In the rows, 128 means zero.
Each named turn below is shown by a few rows before and after it. Which turns, in which order, take the first row of each later pair to the second? The first pair is answered.
turn G:
[ 98 117 127 144 142 135 149 110 115 116 103 117] |-> [ 87 129 127 140 120 116 149 130 124 125 129  90]
[144 109 113 122 107 129 124 122 126 124 122 140] |-> [142 122 109 125  96 120 116 134 121 129 130 125]
[137 135 148 162  74 111 123 143 149 171 130  88] |-> [144  96 146 163 138 135 114  98 113 138  65 159]
[134 168 147 159 124 114 150 150 180 134 166  80] |-> [126 115 145 152 205 145 138 108 139  97  99 166]
turn S:
[120 165 134 130  59 122 124 152 141 172 184  90] |-> [151 108 125 130 119 178  94  60  85 130 107 179]
[181 140 166 142 163 126 155 151 165 107 117 119] |-> [164 128 173 123 176 127 156 153 156 100  99 138]
[ 98 156 112 119 105  89 128 181 142 152 157  88] |-> [172 131 116 169 127 162  98  59 116 114 110 130]
[128 110 129 104 128 118 116 109  91 112 110 180] |-> [123 147 139 113  87  89 130 144 133 138 169 115]
turn U:
[131 142 148 147 183 138 142 147 161 126 105 124] |-> [129 160 141 141 131 118 136 153 168 141 140  87]
[107 162 142 140 179 123 161 160 159 135 136 126] |-> [130 162 126 136 102 113 139 151 146 152 170  85]
[ 55 100 108  76  65  86 154 168 105 144 146 101] |-> [ 88  75  98  80  48 107 126 115  69 129 123 123]
[123 139 113 114  70  97 128 148 131 144 160 101] |-> [153 114 107 117  82 134 113  92 102 130 123 135]

Each pair is 2 to 3 turns apart.
[190 108 134 111 176 155 123  44 123 110 114 163] |-> [128 150 123  74  83  74 136 139 153 168 193  74] -> U G U
[ 87 154 121 123  90  98 143 139 137 175 178  79] |-> [133 103 109 131 149 158 116  48  81 126 104 163] -> U U
[112 129 150 134 176 120 151 159 148 130 144 142] |-> [132  90 118 111 106 125 109 128  81 130 135 151] -> U U S
[ 88 130 132 120 142 114 146 191 135 128 139 135] |-> [158 115 112 146  85 164 119 100  99 118 129 137] -> U S
[ 97  95  74  93  63  94 120 186  99 147 149 142] |-> [108  69  79  98 110 135 113 142  72 118 102 202] -> G G
[ 79  98 155 121 189 115 132 153 137 104  99 173] |-> [163 151 141 171  71 138 108 103 164 127 166  73] -> S U
[ 87 124 148 117 216  93 159 145 114 113 101 168] |-> [169 141 147 168 193 148 131  68 125 103  97 147] -> G S
[155 123 118 120  82 123 112  95  94 135 149 123] |-> [132 101 135 114 165 129 125 104  93 113 113 166] -> G U
[138 100 103  72  80 114 119 121 131 166 136  93] |-> [118  80 130  78 192 134 139 116 130 131  89 152] -> U U
[103  95  91 103 139  78 158 179 103 144 131 109] |-> [179  92  86 146 161 142 137  80  86 114 100 139] -> U S U
